In the data rows, zero lies at 7.5, halfway between 7 and 8.
What is the hidden score of each row? Scores go from 0 to 20, and 10 is about the middle. The score is a weighted sum of the row's numbers plus the product of two more (or one squared), each taken from its middle value.
tensor([8, 6, 9, 7, 9, 7, 6, 9, 8, 7, 8, 8, 9, 6, 6, 6, 7, 7, 6, 8, 7]) ~ 6
tensor([12,  5, 10, 12,  3,  5,  6, 11,  4, 12, 10,  5,  3,  5,  5, 12, 12,  4,  5,  4, 11]) ~ 10
tensor([ 5, 12,  4, 11,  6, 12,  9,  6,  3, 11,  4, 10,  6, 12, 12,  7,  5,  3, 12,  6, 11]) ~ 5
tensor([ 7, 10, 10,  5,  8,  8, 10,  5, 10,  5, 10,  5,  8, 10, 10,  8,  7, 10, 10, 10,  6]) ~ 16
tensor([7, 8, 7, 8, 9, 9, 6, 6, 8, 8, 7, 8, 9, 7, 7, 6, 7, 8, 7, 8, 6]) ~ 9
tensor([7, 7, 7, 6, 9, 7, 6, 8, 7, 7, 7, 8, 9, 8, 7, 6, 7, 7, 8, 8, 7]) ~ 14
tensor([ 7, 10,  6,  7,  9,  6,  7,  8,  7,  7,  6,  8,  9, 10, 10,  6,  8,  7, 10,  8,  6]) ~ 12
tensor([ 8, 11,  5,  5, 10,  8, 11, 10,  8,  5,  5,  4, 10, 11, 11,  8,  8,  8, 11,  4,  6]) ~ 6
tensor([12,  5, 10, 12,  3,  4,  6, 11,  3, 12, 10,  6,  3,  5,  6, 11, 12,  3,  5,  5, 12]) ~ 6
tensor([ 7,  8,  7,  9,  8, 11,  6,  6,  4,  9,  7,  8,  8,  8,  8,  6,  7,  4,  8,  8,  8]) ~ 15
tensor([7, 7, 9, 7, 9, 7, 8, 9, 9, 6, 9, 6, 9, 7, 7, 7, 7, 9, 7, 6, 6]) ~ 6
tensor([ 6,  8,  6, 10,  6,  8,  6,  5,  7, 10,  6, 10,  6,  8,  8,  9,  6,  7,  8,  6,  7]) ~ 8
tensor([7, 7, 7, 7, 9, 7, 6, 6, 9, 7, 7, 9, 9, 7, 7, 6, 7, 9, 7, 8, 6]) ~ 9
tensor([8, 6, 9, 7, 9, 7, 6, 8, 8, 7, 9, 7, 9, 6, 6, 6, 8, 8, 6, 8, 8]) ~ 8
tensor([ 8, 11,  5,  5, 10,  9, 11,  9,  7,  5,  5,  5, 10, 11, 11,  6,  8,  7, 11,  6,  7]) ~ 11
tensor([7, 6, 8, 7, 9, 8, 6, 7, 8, 7, 8, 8, 9, 6, 6, 6, 7, 8, 6, 8, 6]) ~ 11
tensor([ 5,  7,  7, 10,  5,  9,  6,  5,  5, 10,  6,  9,  6,  7,  7,  8,  5,  5,  8,  7, 10]) ~ 6
tensor([7, 9, 7, 5, 9, 7, 7, 6, 9, 5, 7, 6, 9, 9, 9, 7, 7, 9, 9, 9, 6]) ~ 14
tensor([7, 6, 9, 7, 8, 7, 6, 5, 9, 7, 9, 6, 8, 6, 6, 8, 7, 9, 6, 9, 6]) ~ 11
tensor([8, 6, 8, 7, 9, 7, 6, 8, 8, 7, 8, 8, 9, 6, 6, 6, 7, 8, 6, 8, 6]) ~ 10
tensor([ 9,  7,  8,  6,  7,  7,  6, 10,  9,  7,  7,  8,  7,  7,  7,  7,  9,  9,  7,  8,  9]) ~ 6
tensor([ 5, 10,  4, 11,  5, 10,  8,  5,  5, 11,  4, 11,  5, 10, 10, 10,  5,  5, 10,  4, 10]) ~ 1
tensor([7, 7, 8, 7, 9, 7, 6, 6, 9, 7, 8, 8, 9, 7, 7, 6, 7, 9, 6, 8, 6]) ~ 8
tensor([ 7, 11,  4,  6,  9,  7, 13,  7,  8,  6,  4,  6,  9, 11, 11,  6,  7,  8, 11,  8,  6]) ~ 8
tensor([ 8,  8,  9,  5,  7,  7,  7, 10,  9,  5,  9,  5,  7,  8,  8, 10,  8, 10,  8,  5,  6]) ~ 15
tensor([ 7,  6,  7,  6,  9,  7,  7,  6,  9,  6,  6, 10,  9,  6,  6,  7,  7,  9,  6,  7,  6]) ~ 7
tensor([ 8, 10,  9,  5,  9,  7, 11, 10,  9,  5,  9,  4,  9, 10, 10,  9,  8,  9, 10,  4,  6]) ~ 6
tensor([ 7,  8, 10,  6,  8,  7,  9,  6,  9,  6, 10,  6,  8,  8,  8,  6,  6,  9,  8,  9,  8]) ~ 15
tensor([ 6,  5, 11,  8,  6,  8, 12,  5,  7,  9, 11,  4,  6,  4,  4,  9,  6,  8,  5, 11,  9]) ~ 12
tensor([7, 6, 9, 6, 9, 8, 9, 8, 9, 6, 9, 9, 9, 6, 6, 6, 7, 9, 6, 8, 6]) ~ 10
tensor([7, 7, 7, 7, 8, 7, 6, 6, 8, 7, 7, 9, 8, 7, 7, 7, 7, 8, 7, 8, 7]) ~ 10
tensor([ 7, 10,  7,  9,  9,  7,  7,  9,  8,  9,  6,  9,  9, 10, 10,  6,  7,  8, 10,  8,  6]) ~ 4
tensor([8, 6, 8, 6, 9, 7, 6, 8, 8, 6, 8, 8, 9, 6, 6, 6, 8, 9, 6, 8, 6]) ~ 15
tensor([ 7, 10,  6,  6,  9,  7,  8,  7,  8,  6,  6,  7,  9, 10, 10,  6,  7,  8, 10,  8,  6]) ~ 12
tensor([ 7,  8,  8,  6,  9,  7, 12,  8,  9,  6,  8,  6,  9,  8,  8,  6,  7,  9,  8,  7,  6]) ~ 7
tensor([ 7, 10,  5,  7,  9,  6,  9,  8,  6,  7,  5,  8,  9, 10, 10,  6,  8,  6, 10,  8,  8]) ~ 9
tensor([11,  8, 10,  5,  4,  7,  8, 11, 10,  5, 10,  4,  4,  8,  8, 12, 11, 10,  8,  3,  9]) ~ 11
tensor([ 8,  8,  4,  6, 10,  8, 10,  9,  8,  6,  4,  6, 10,  8,  8,  6,  8,  8,  8,  7,  9]) ~ 1
tensor([ 8,  7,  6,  8,  8,  7,  6, 10,  8,  8,  6,  9,  8,  7,  7,  7,  8,  8,  7,  9,  7]) ~ 7
tensor([ 7,  7, 11,  6,  7,  8, 11,  5,  9,  7, 11,  4,  8,  6,  7,  8,  7,  9,  7, 11,  7]) ~ 11
tensor([ 8, 10,  4,  7,  9,  7, 12,  9,  8,  7,  4, 10,  9, 10, 10,  6,  8,  8, 10,  9,  7]) ~ 5
tensor([ 6,  6, 10,  8,  6,  7,  8,  5,  9,  7, 10,  5,  6,  6,  6,  8,  6,  8,  6, 10,  9]) ~ 6
tensor([7, 6, 7, 6, 9, 8, 6, 6, 9, 6, 7, 9, 9, 6, 6, 7, 7, 9, 6, 8, 6]) ~ 11
tensor([ 4, 12,  3, 12,  4, 13,  9,  5,  3, 12,  3, 11,  4, 12, 12, 10,  4,  3, 12,  4, 12]) ~ 1
tensor([ 9,  6,  8,  9,  6,  7,  6, 10,  7,  9,  8,  7,  6,  6,  6,  8,  9,  7,  6,  8,  8]) ~ 11
tensor([ 6,  7, 11,  7,  7,  7, 10,  5,  9,  6, 11,  4,  7,  6,  7,  7,  6,  9,  7, 10,  8]) ~ 13
tensor([ 8,  9, 10,  5,  8,  8, 10, 10,  9,  6, 10,  4,  8,  9,  9,  9,  8,  9,  9,  4,  6]) ~ 8
tensor([7, 8, 8, 5, 9, 7, 7, 6, 9, 5, 8, 6, 9, 8, 8, 7, 7, 9, 8, 9, 6]) ~ 14
tensor([ 6,  9,  4,  8,  7,  8, 10,  5,  8,  8,  4, 11,  6,  9,  9,  9,  6,  8,  9,  4,  7]) ~ 10
tensor([12,  8,  6, 11,  3,  6,  6, 11,  5, 11,  6, 10,  3,  8,  8, 12, 12,  5,  8, 11, 11]) ~ 8
tensor([ 7, 10,  6,  6,  9,  7,  7,  7,  8,  6,  6,  8,  9, 10, 10,  6,  7,  8, 10,  8,  6]) ~ 14
tensor([7, 8, 9, 6, 9, 7, 7, 6, 9, 6, 8, 6, 9, 8, 8, 7, 7, 9, 8, 9, 6]) ~ 10
tensor([ 5, 10,  6, 11,  5, 11,  6,  5,  4, 11,  6, 10,  5, 10, 10,  9,  5,  4, 10,  6, 10]) ~ 7
tensor([ 6,  6, 10,  8,  6,  8,  9,  5,  8,  7, 10,  4,  6,  6,  6,  9,  6,  8,  6, 11,  8]) ~ 13
tensor([7, 9, 7, 6, 9, 7, 6, 7, 8, 6, 7, 8, 9, 9, 9, 6, 7, 8, 9, 8, 6]) ~ 15
tensor([ 6,  5, 10,  9,  6,  9,  7,  6,  6,  9, 10,  6,  7,  5,  5,  7,  6,  6,  5,  9,  9]) ~ 8
tensor([12,  7,  8, 11,  3,  5,  6, 11,  5, 11,  7,  8,  3,  7,  7, 12, 12,  5,  7,  8, 12]) ~ 2
tensor([8, 6, 9, 7, 9, 6, 6, 8, 6, 8, 9, 8, 8, 6, 6, 6, 8, 6, 6, 8, 9]) ~ 10
tensor([ 8, 10,  7,  5, 10,  7, 10, 10,  9,  5,  7,  4, 10, 10, 10,  9,  7,  9, 10,  4,  6]) ~ 3
tensor([7, 7, 8, 7, 9, 8, 6, 7, 9, 7, 8, 8, 9, 7, 7, 6, 7, 9, 7, 8, 6]) ~ 10
tensor([ 6,  7,  7, 10,  7, 12,  6,  6,  3, 10,  7,  8,  7,  7,  7,  6,  6,  3,  7,  8, 10]) ~ 13
tensor([7, 8, 7, 6, 9, 7, 7, 7, 9, 6, 7, 7, 9, 8, 8, 6, 7, 9, 8, 8, 6]) ~ 11
tensor([ 9,  7,  7,  7,  7,  7,  6, 10,  9,  7,  7,  9,  7,  7,  7,  7,  9,  9,  7,  8,  7]) ~ 10
tensor([7, 6, 8, 7, 9, 8, 6, 7, 7, 7, 8, 8, 9, 6, 6, 6, 7, 8, 6, 8, 7]) ~ 13
tensor([ 7, 12,  4,  9,  8, 11, 10,  6,  5,  9,  4, 10,  8, 12, 12,  6,  7,  5, 12,  7,  8]) ~ 11
tensor([10,  7,  7,  7,  5,  7,  6, 10,  8,  7,  7,  9,  5,  7,  7,  9, 10,  8,  7,  9,  9]) ~ 13
tensor([11,  6,  9, 11,  4,  5,  6, 10,  4, 11,  8,  8,  4,  6,  6, 10, 11,  4,  6,  7, 12]) ~ 2
tensor([7, 8, 6, 7, 9, 7, 7, 8, 9, 7, 6, 9, 9, 8, 8, 6, 7, 9, 8, 8, 6]) ~ 7
tensor([8, 6, 8, 6, 9, 7, 6, 7, 9, 6, 7, 8, 9, 6, 6, 6, 7, 9, 6, 8, 6]) ~ 9
tensor([ 5,  7,  6, 10,  5,  9,  6,  5,  5, 10,  7,  9,  5,  7,  7,  8,  5,  5,  7,  7, 10]) ~ 12
tensor([8, 8, 7, 7, 9, 6, 6, 8, 7, 7, 7, 8, 9, 7, 7, 6, 8, 7, 7, 8, 7]) ~ 11
tensor([8, 5, 9, 7, 9, 8, 7, 7, 7, 6, 9, 8, 9, 5, 5, 6, 8, 8, 5, 8, 6]) ~ 17
tensor([ 8,  7,  5,  6, 10,  7,  9,  9,  9,  6,  5,  5, 10,  7,  8,  6,  8,  9,  8,  6,  8]) ~ 3
tensor([10, 10,  4, 10,  5,  6,  9, 10,  5, 10,  4, 11,  5, 10, 10,  8, 10,  5, 10, 10, 11]) ~ 5
tensor([7, 9, 7, 6, 9, 7, 7, 7, 9, 6, 7, 7, 9, 9, 9, 6, 7, 9, 9, 8, 6]) ~ 11
tensor([ 8,  7,  6,  8,  8,  7,  6, 10,  9,  8,  6,  9,  8,  7,  7,  7,  8,  8,  8,  9,  6]) ~ 9
tensor([7, 7, 8, 7, 9, 8, 6, 7, 9, 7, 8, 8, 9, 7, 7, 6, 7, 9, 7, 8, 6]) ~ 10
tensor([ 7,  9, 10,  6,  9,  7, 11,  9,  9,  6, 10,  6,  9,  9,  9,  6,  8,  9,  9,  7,  6]) ~ 10
tensor([7, 7, 7, 6, 9, 7, 6, 7, 9, 6, 7, 8, 9, 7, 7, 6, 7, 9, 7, 8, 6]) ~ 11
tensor([ 5, 12,  4, 11,  6, 12, 10,  6,  3, 11,  4, 10,  6, 12, 12,  7,  5,  3, 12,  6, 10]) ~ 6
tensor([ 6,  6,  9,  9,  7,  9,  6,  6,  5,  9, 10,  7,  7,  5,  5,  7,  6,  5,  5,  9, 10]) ~ 10
tensor([ 6,  9,  6, 10,  6,  8,  7,  5,  7, 10,  6, 10,  6,  9,  9, 11,  6,  7,  9,  4,  7]) ~ 4
tensor([11,  6,  9, 11,  4,  6,  6, 11,  5, 11,  9,  6,  4,  6,  6, 11, 11,  5,  6,  5, 10]) ~ 8
tensor([11,  7,  7, 11,  5,  4,  6, 10,  4, 11,  7,  8,  5,  8,  7,  9, 10,  4,  7,  9, 11]) ~ 2
tensor([ 7,  9, 10,  6,  9,  7, 11,  8,  9,  6, 10,  7,  9,  9,  9,  6,  7,  9,  9,  8,  6]) ~ 12
tensor([7, 7, 8, 7, 8, 7, 6, 6, 9, 6, 8, 8, 8, 7, 7, 7, 6, 9, 7, 8, 7]) ~ 11
tensor([ 7,  3,  4,  7,  9,  9, 12,  8, 10,  7,  4,  7,  9,  3,  3,  6,  7, 10,  3,  8,  7]) ~ 14
tensor([ 7,  6,  7,  6,  8,  7,  7,  5,  9,  6,  6, 10,  8,  6,  6,  8,  7,  9,  6,  6,  6]) ~ 9
tensor([ 7,  5, 10,  9,  8,  8, 10,  6,  8,  9, 10,  5,  8,  5,  4,  7,  7,  8,  5, 10,  6]) ~ 11
tensor([ 5,  6, 10,  7,  5,  7,  8,  5,  9,  7, 10,  5,  6,  6,  7,  8,  5,  9,  6, 10, 10]) ~ 6
tensor([ 7,  5, 10,  7,  9,  8, 11,  7,  8,  7, 10,  7,  9,  5,  5,  6,  7,  8,  5,  8,  6]) ~ 9
tensor([ 8,  8, 10,  6,  8,  7, 10,  9,  9,  6, 10,  5,  8,  8,  8,  7,  8,  9,  8,  6,  6]) ~ 10
tensor([10,  6,  9,  9,  6,  7,  6, 10,  7,  9,  9,  7,  6,  6,  6,  9,  9,  7,  6,  6,  8]) ~ 6
tensor([7, 8, 7, 8, 9, 7, 6, 9, 8, 8, 7, 9, 9, 8, 8, 6, 7, 8, 8, 8, 6]) ~ 7
tensor([ 5,  5, 10, 10,  5,  9,  7,  5,  6, 10, 10,  5,  5,  5,  5,  9,  5,  6,  5, 10, 10]) ~ 12
tensor([ 7, 11,  5,  5, 10,  6, 10,  6,  7,  5,  5,  6, 10, 11, 11,  6,  7,  7, 11,  9,  6]) ~ 14
tensor([7, 6, 8, 6, 9, 7, 6, 9, 9, 6, 8, 9, 9, 6, 6, 6, 7, 9, 6, 8, 6]) ~ 10
tensor([7, 6, 8, 6, 9, 7, 6, 7, 8, 6, 8, 8, 9, 5, 6, 6, 7, 8, 5, 8, 6]) ~ 14
tensor([7, 7, 8, 7, 9, 8, 6, 6, 9, 7, 8, 8, 9, 6, 6, 6, 7, 9, 7, 8, 6]) ~ 11
tensor([ 7, 11,  5,  6, 10,  9, 10,  8,  7,  6,  5,  6, 10, 11, 11,  6,  8,  7, 11,  8,  6]) ~ 13
tensor([ 6,  5,  9, 10,  7,  9,  6,  5,  6, 10,  9,  6,  7,  5,  5,  8,  6,  6,  5,  9,  7]) ~ 14
tensor([ 8,  7,  7,  7,  9,  7,  6, 10,  9,  7,  7,  9,  9,  7,  7,  7,  7,  9,  7,  9,  6]) ~ 7
tensor([ 8, 11,  4,  7,  9,  6, 10,  8,  5,  7,  4,  9,  9, 11, 11,  6,  8,  5, 11,  8, 10]) ~ 10
tensor([7, 6, 8, 6, 9, 7, 6, 6, 9, 6, 8, 9, 9, 6, 6, 6, 8, 9, 6, 8, 6]) ~ 13
tensor([ 7,  9, 10,  6,  8,  8, 10,  6, 10,  5, 10,  5,  8,  9,  9,  7,  7,  9,  9, 10,  6]) ~ 13
tensor([ 5, 12,  4, 11,  5, 12,  9,  5,  3, 11,  4, 10,  5, 12, 12,  7,  5,  3, 12,  5, 11]) ~ 7
tensor([ 6,  4, 11,  7,  7,  7, 12,  6,  6,  8, 11,  5,  8,  4,  4,  6,  7,  6,  4,  9, 10]) ~ 7
tensor([ 6,  4, 11,  7,  9,  8, 11,  6,  8,  8, 11,  6,  9,  4,  4,  6,  7,  7,  4,  8,  7]) ~ 8
tensor([ 7,  9,  9,  5,  9,  8,  7,  6,  9,  5,  9,  5,  9,  9,  9,  7,  7,  9,  9, 10,  6]) ~ 17
tensor([ 7,  5,  9,  7,  9,  7, 10,  8,  9,  6,  9,  8,  9,  5,  5,  6,  7,  9,  5,  8,  6]) ~ 7
tensor([ 6,  6, 11,  8,  6,  7,  9,  5,  8,  7, 10,  5,  7,  6,  6,  7,  6,  9,  6, 10,  9]) ~ 7
tensor([7, 7, 8, 6, 8, 7, 6, 6, 9, 6, 8, 7, 8, 7, 7, 7, 7, 9, 7, 8, 7]) ~ 11
tensor([ 5, 10,  5, 11,  4, 10,  7,  5,  4, 11,  5, 11,  4, 10, 10, 11,  5,  4, 10,  4, 10]) ~ 7
tensor([7, 7, 7, 7, 9, 7, 6, 9, 9, 6, 7, 9, 9, 7, 7, 6, 7, 9, 7, 8, 6]) ~ 9
tensor([7, 7, 7, 7, 9, 7, 6, 6, 9, 7, 7, 9, 9, 7, 7, 6, 7, 9, 7, 7, 6]) ~ 8
tensor([ 9,  7,  7,  9,  7,  7,  6, 10,  7,  9,  7,  9,  7,  7,  7,  8,  9,  7,  7,  9,  8]) ~ 7
tensor([7, 7, 8, 6, 9, 8, 6, 6, 9, 6, 8, 7, 9, 7, 7, 6, 7, 9, 7, 8, 6]) ~ 13
tensor([ 6,  7,  7, 10,  6,  8,  6,  5,  7, 10,  7,  9,  6,  8,  7, 10,  6,  7,  7,  6,  7]) ~ 11
tensor([ 7,  6,  7,  5,  8,  8,  7,  5,  9,  5,  7, 10,  8,  6,  6,  9,  7,  9,  6,  6,  6]) ~ 13
tensor([7, 7, 7, 7, 9, 7, 6, 8, 9, 6, 7, 8, 9, 7, 7, 6, 7, 9, 7, 8, 6]) ~ 10
tensor([ 8, 11,  4,  6, 10, 10, 10,  8,  5,  6,  4,  7, 10, 11, 11,  6,  8,  5, 11,  8,  8]) ~ 14
tensor([ 5,  7,  7,  9,  4,  8,  6,  4,  8,  9,  7,  9,  4,  7,  7, 12,  5,  8,  7,  7,  8]) ~ 15
tensor([ 4, 12,  3, 11,  4, 13,  9,  5,  2, 11,  3, 10,  4, 12, 12,  8,  4,  2, 12,  5, 12]) ~ 9
tensor([7, 6, 7, 6, 9, 8, 6, 6, 9, 6, 7, 9, 9, 6, 6, 7, 7, 9, 6, 7, 6]) ~ 10
tensor([ 8,  8,  9,  5,  8,  7,  7, 10,  9,  5,  9,  5,  8,  8,  8, 10,  8,  9,  8,  5,  6]) ~ 10
tensor([7, 7, 8, 6, 8, 8, 6, 6, 9, 6, 8, 7, 8, 7, 7, 7, 7, 9, 7, 8, 6]) ~ 14
tensor([8, 7, 7, 7, 8, 7, 6, 9, 9, 7, 7, 8, 8, 7, 7, 6, 8, 9, 7, 8, 7]) ~ 9
tensor([ 7,  7,  9,  6,  7,  7,  7,  5,  9,  7,  9,  6,  7,  7,  7,  9,  7,  9,  7, 10,  6]) ~ 15
tensor([ 5,  8,  6, 10,  5, 10,  6,  5,  5, 10,  6,  9,  5,  8,  8,  8,  5,  5,  8,  7, 10]) ~ 10
tensor([ 6,  8,  4,  7,  5,  7, 11,  5,  9,  7,  4, 12,  5,  8,  8, 11,  6,  9,  8,  3,  7]) ~ 12
tensor([ 9,  8, 10,  5,  5,  7,  7, 11, 10,  5, 10,  5,  5,  8,  8, 11,  9, 10,  8,  4,  7]) ~ 14
tensor([ 7,  7,  7,  6,  9,  7,  6,  7,  8,  6,  7,  8, 10,  7,  7,  6,  7,  8,  7,  8,  6]) ~ 10
tensor([7, 9, 7, 7, 9, 7, 7, 8, 8, 7, 7, 8, 9, 9, 9, 6, 7, 8, 9, 8, 6]) ~ 10
tensor([7, 7, 8, 6, 9, 8, 6, 6, 9, 6, 8, 7, 9, 7, 7, 6, 7, 9, 7, 9, 6]) ~ 13
tensor([ 4, 11,  4, 11,  4, 11,  8,  5,  4, 11,  4, 11,  4, 11, 11, 10,  4,  4, 11,  4, 11]) ~ 4
tensor([11,  6, 10,  7,  4,  7,  8, 11,  9,  7, 10,  4,  4,  7,  6, 12, 11,  9,  6,  3, 10]) ~ 11
tensor([7, 7, 8, 8, 9, 8, 6, 6, 8, 8, 8, 8, 9, 7, 7, 6, 7, 8, 7, 8, 6]) ~ 9
tensor([ 7,  8,  8,  6,  9,  7, 10,  6,  9,  6,  8,  6,  9,  8,  8,  6,  7,  9,  8,  9,  6]) ~ 10
tensor([7, 7, 7, 6, 9, 7, 6, 7, 8, 6, 7, 8, 9, 7, 7, 6, 7, 9, 7, 8, 6]) ~ 14
tensor([ 6, 11,  4, 10,  6,  8, 12,  5,  7, 10,  4, 11,  6, 11, 11,  9,  6,  7, 11,  4,  7]) ~ 2
tensor([ 8, 10, 10,  5,  8,  7, 11, 10,  9,  5, 10,  4,  8, 10, 10,  8,  8,  9, 10,  4,  6]) ~ 10
tensor([7, 8, 8, 7, 9, 7, 6, 8, 9, 7, 8, 8, 9, 8, 8, 6, 7, 9, 8, 8, 5]) ~ 11
tensor([ 8, 10,  5,  7,  9,  6,  7,  8,  5,  7,  5,  8,  9, 10, 10,  6,  8,  5, 10,  8,  8]) ~ 13
tensor([ 6,  6,  8, 11,  6, 10,  6,  5,  5, 11,  8,  7,  6,  6,  6,  9,  6,  5,  6,  8,  8]) ~ 13
tensor([ 7,  7,  5,  7,  8,  7,  8,  6,  9,  7,  6, 10,  8,  7,  7,  7,  7,  9,  7,  6,  6]) ~ 9
tensor([ 4, 11,  4, 11,  4, 12,  9,  5,  3, 11,  4, 11,  4, 11, 11,  9,  4,  3, 11,  5, 12]) ~ 5
tensor([ 7, 11,  5,  6, 10,  7, 13,  6,  8,  6,  5,  5, 10, 11, 11,  6,  7,  8, 11,  9,  6]) ~ 7
tensor([ 8,  9,  9,  5,  9,  7,  7, 10,  9,  5,  9,  5,  9,  8,  9,  8,  8,  9,  9,  6,  6]) ~ 15
tensor([8, 6, 7, 6, 8, 7, 6, 9, 9, 6, 7, 8, 8, 7, 7, 7, 8, 9, 7, 8, 7]) ~ 13
tensor([7, 6, 7, 6, 8, 8, 6, 6, 9, 6, 7, 9, 8, 6, 6, 7, 7, 9, 6, 7, 6]) ~ 13
tensor([ 6,  5, 10,  8,  7,  8,  7,  6,  7,  8, 10,  6,  7,  5,  5,  7,  6,  7,  5,  9,  8]) ~ 12
tensor([ 6,  9,  6, 11,  6,  9,  6,  5,  6, 11,  6, 10,  6,  9,  9,  9,  6,  6,  9,  6,  8]) ~ 4
tensor([8, 6, 8, 7, 8, 7, 6, 9, 8, 7, 8, 8, 8, 6, 7, 6, 8, 8, 6, 8, 9]) ~ 10
tensor([ 7, 10,  7,  5,  9,  7, 10, 10,  9,  5,  7,  4,  9, 10, 10, 10,  7,  9, 10,  4,  6]) ~ 4
tensor([ 5,  8,  6, 11,  5, 11,  6,  5,  4, 11,  6,  9,  5,  8,  8,  9,  5,  4,  8,  7, 10]) ~ 10
tensor([8, 8, 7, 8, 8, 7, 6, 9, 8, 8, 7, 9, 8, 7, 7, 6, 8, 8, 7, 8, 6]) ~ 9
tensor([ 8,  7,  7,  6,  8,  8,  6, 10,  9,  7,  8,  8,  8,  7,  7,  7,  7,  9,  7,  8,  6]) ~ 11
tensor([ 7,  7, 10,  6,  8,  7, 10,  5,  9,  6, 10,  4,  7,  7,  7,  8,  6,  9,  8, 10,  6]) ~ 17
tensor([12,  6, 10, 11,  3,  6,  6, 11,  5, 11, 10,  5,  3,  5,  5, 12, 12,  5,  5,  4, 11]) ~ 4
tensor([ 9,  7,  7,  8,  6,  7,  6, 10,  8,  8,  7,  8,  6,  7,  7, 10,  9,  8,  7,  8,  7]) ~ 12
tensor([8, 9, 7, 8, 9, 7, 6, 9, 8, 8, 7, 9, 9, 9, 9, 6, 8, 8, 9, 8, 6]) ~ 10
tensor([ 6, 10,  6,  9,  8, 12,  6,  7,  3,  9,  6,  9,  8, 10, 10,  6,  6,  3, 10,  8, 11]) ~ 15
tensor([7, 9, 7, 7, 9, 7, 7, 8, 9, 7, 7, 8, 9, 9, 9, 6, 7, 8, 9, 8, 6]) ~ 7
tensor([7, 7, 7, 7, 9, 8, 6, 7, 8, 7, 8, 8, 9, 8, 8, 6, 7, 8, 8, 8, 6]) ~ 15
tensor([ 8,  8,  9,  5,  7,  7,  7, 10,  9,  5,  9,  5,  7,  8,  8, 10,  8, 10,  8,  5,  6]) ~ 15
tensor([7, 6, 8, 7, 9, 8, 6, 8, 9, 7, 7, 8, 9, 6, 6, 6, 7, 9, 6, 8, 6]) ~ 7
